Each path below is one point turned by a fixed rotation once a step. After each direction that follows a path, write how fast that rotation turns it, in deg/step (0 if it stays still).
Each turn is a multiple of 5 degrees from 10 to 175, or 0.
Each row of a path follows its step; steps can be skipped.
Path 1:
step 0: [-20, -42,  15, -17,  -7, -30,   5, -37, -38,  42, -33,  51,  82, -35, -86,
  46,  35,   9, -16, -40, -27,  -8,  20, -11,   1, -31, -14,  42,  14, -61,
  -3, -31, -11,   6,  19, -59, -15,  43,  42,  -3, -43,  18,  20,   8, -16,
  -3,  18,  17, -55, -48,  56, -17, -12,  15,   1, -62,  30,  47,  -5, -60,
  -1,   7,  53, -18,  32]
step 1: [ 29,  55, -17, -55,  -2, -66,  68, -36,  21, -27,   4,  82,  -3,  28,  -1,
   6,  15,   3,  21, -46,  -3,  21, -26,  14, -19, -11,  39,  14, -21,   9,
  16,  -5,   8,  -8,  76, -21,  63,  -4,  29, -10,  18,  -7,  67,  34,  20,
  62,  57,   7,  33, -13,  52, -53, -47,  21,  -1, -13, -11,   0, -18,  19,
  58,  39,  53,   4, -17]
step 2: [  7, -22,  56, -20,  -7, -63,  25,  -9, -43,  -4,  29, -50,  53,  -4,   6,
 -14, -18,  28, -15,  22,  18, -37,  -2, -51,  -2, -26, -37,   6, -23, -72,
  45, -64,  67,  19,  68, -12,  23,  -4,  46,  -4,  -9,  68, -17,  55,  -4,
  -2,  30,  24,  18,  55,  44,   1, -24,  26, -13,  26,  40,  68,  25,  -2,
   1,  44,  26,  42,   6]
step 3: [ -8,   1, -33,  -6,  -6, -33,  31, -25, -19, -51,  11,  65,  -8,  37,   1,
 -36,  16,   4, -46, -30,  42,  84, -17,  18,  18, -28, -19, -53,   1, -43,
  -4,  -8, -31,  -7,  35,  38,   6,  -9,  83, -58, -13,  38, -10, -25,  44,
 -16, -30,   5,  18,  30,  54, -30,  53,  14,  57,  -1, -29,  39,  71,  38,
  44,  30,   1,  32, -22]
step 4: [-58, -17,  30, -52,  41, -61, -35,  -1, -23, -45,  11,  22,  22,   4, -44,
  20,  -2,  43, -15, -42,  -9, -32,  -7, -39, -70,  12, -53,  19,  29, -24,
  11, -10, -19, -47,  33, -39,  -4,   2,   8, -23, -90,  34,   4, -22,  19,
   4, -16,  10, -23,  28, -46,  21, -48,  11,  65,  72,  -5,   4,  57,  17,
 -20,  58, -13,   7,  30]
step 5: [-20, -14, -27, -36, -17, -38, -24, -12, -30,  -4, -16,  26,  47,  57, -79,
  45,  28,   4,   9, -15,  38,  65,  -7,  34, -24, -49,  20, -60,  44,   5,
  13, -14, -12,  56, -35,  35,  17, -62, -38,  23, -21,  83,  -4, -31,  27,
  17,  27,   5,  31, -27,  -5, -28,  -9,   1,  30,   7, -19,   0, -40,  47,
  24,  84,  37,   3,   9]
step 6: [  1,  27,   6, -59,  23, -48, -23, -52, -15,   0, -91, -25,   7,  35, -26,
 -49, -35, -21, -16,  11,  35, -42, -44, -17,  -3,  41,   0,  49,  37, -57,
   8, -32, -38,   0, -20,  -7,  23, -23,  24,   7, -14,  32, -18,   8,  38,
 -41,   4, -31,  -7, -14,   6,  11, -69, 113, -35,   0, -22, -39,  -6,  10,
 -10,  64,  12,  15,  24]
step 8: [-25,  24,   4,   0, -91, -43, -34,  16, -36, -61,  26,  35, -23, -16, -12,
   2, -42, -25, -30, -34,  75,  20,  55, -37, -19,  27, -31,  15,  16,  -7,
  15,  40,  -3, -12,  18, -53, -17, -34,  28, -36,  25,  39,  32,  66, -19,
 -31, -45,   7, -32, -40,  12,  23, -71,  80, -12, -25, -33, -16,  21,  13,
 -15,  14,  36, -11,  20]
step 9: [ 19, -39,  29, -22,  -2, -81,  -9, -13, -17, -59,  22,  -5,  61,  30, -38,
  52,   3, -23, -32,  41, -10,  90,  21,  21, -22,  11,  45, -14,  14, -14,
  41,  15, -36, -46, -26, -47,  32,  36, -35, -59,  21,  36,  19,  25, -12,
 -30, -23,  -2,   8,  48,  70,   4, -33, -51, -51,  34, -12,   1, -21,  31,
  11,   6, -18, -37, -10]
step 10: [-56,  41,  17,  22,   0, -56,   0, -25,  46, -98,  -2,   6,  12, -46, -58,
 -36, -27,  -9,  24,  40,  -9,  29, -39,  -9,  41,  26, -10,   6,  10, -14,
  21,  21,  -1,  -5, -28,  87,  13,  -8,  23, -15, -10,  78,  66,  39, -35,
 -30, -27,  20, -21, -22,  41,  24, -21,  29,  28,  34,  59, -24, -26, -12,
   3,  24,  42,   4,  45]
[-17,   2, -10,  -9,   2,  -5,   2,   7, -11,   4,  -1,   2,  12,  -5,   0,
   3,   1, -20,   0, -12,   3,  -4, -19,   4,   6,   1,   1,   3,   6,  -4,
   4,   8, -15,  -3,  -2,  10,  13,   4, -13,  15,  -4,  11,   9, -12,  -6,
   4,  -4,  -6,   0,   5,  -8,   9,   3,  -1,   7,   0,   4,  12,  -8, -12,
   5, -10,  -6, -10,   6] | 65
[ -4,   3, -10,   2,  -1,  -4,  15,  -2,  10,  -7,   4,  18,   0,  -2,  -3,
   7,  -2,   6,  -2,   7, -13,   3,  -7,  -9,   5,   9,  -7,  -3, -10,   0,
 -11,   6,   7,  -2, -12, -12,  -5,   5,   1,   9, -19, -11,  21,  -8, -11,
   4,  -4,   4,   4,  -5, -16,  -5,   5,  12,  -5,  -2,   5,   3,   5,   3,
  -2,  12,  -9,   8,   1] | 110
[ 12,  -7,  -1,   0, -12,  -1,  -3,  -8,  -4,   0,  -9,  -9,  -2,  -7, -15,
  10,   1,   0,  -6,  -5,  14, -10,  -3,   5,  -4,  -5, -10,   1,  10,  -8,
 -12,   6,   4,   1,   6,  12,  -2,   3, -10,   5,   8, -12,   0, -12,  10,
  -7, -10,  -6,   8,  -6, -19,  -9,   3,   4,  -1,  13, -14, -13,  -4,  -2,
   0,  11, -10,   8,  -3] | 40
[  0,  19,  -4, -10,   2,   3,   6,  -3,   9, -16,   4, -14,  -2,   1,   1,
   7,  -7, -10,   7,  -6,  10, -19,  -6,  -7,   3,  12,  -6,   3,  -1,   3,
  -4,   2,   7,   8,   4,  -7,  -2,   3,  13,  -5,  -4,   8, -13, -10,  -8,
 -14,  -8,   7,  -3, -17,  -3,   3, -12,   0,   9,   4,   8,  -6,   4,  -7,
  -3,  -6,  14,   2,  -1] | 170
[ -7,   0,   1, -14,  -6,   0,   5,  -4,  -1,  16,  -8,   9, -11,  -3,   8,
   2,  -1,   0,   5,  12,   4,   9,  -5, -14,   5,   5,   7,   2,  14,  -1,
   2,   1,   2,   2,   0,  -4, -19,   7,  -5,  -2,  10,   5, -12,  -7,   6,
   9,  14,  15, -10,   2,  -8, -14,  -8,   3,  -5,  -4,  -4,  -4,  -4, -21,
   8,   6,   1,  -7,   3] | 55
[  4,   3,  -4,   5, -14,  -1,   7,  -6,   7,   0,  -1,  -1,  -1, -14,  -2,
   0, -12,   5,  -9,   5,  -5,   2,  -4,  19,  -3,  -5,  -1,   2,   3, -12,
  -8,  -4,  -5,  -6,  -6, -19,  11,  13,  -2,   2,  10,  10,  -1,  18,  -4,
  17, -15,  11,   0,  -9,   1,   5,  -6,  -5,  -4,  -6,  -7,  -5, -10,  -7,
   2, -12,   6,   8,   3] | 40
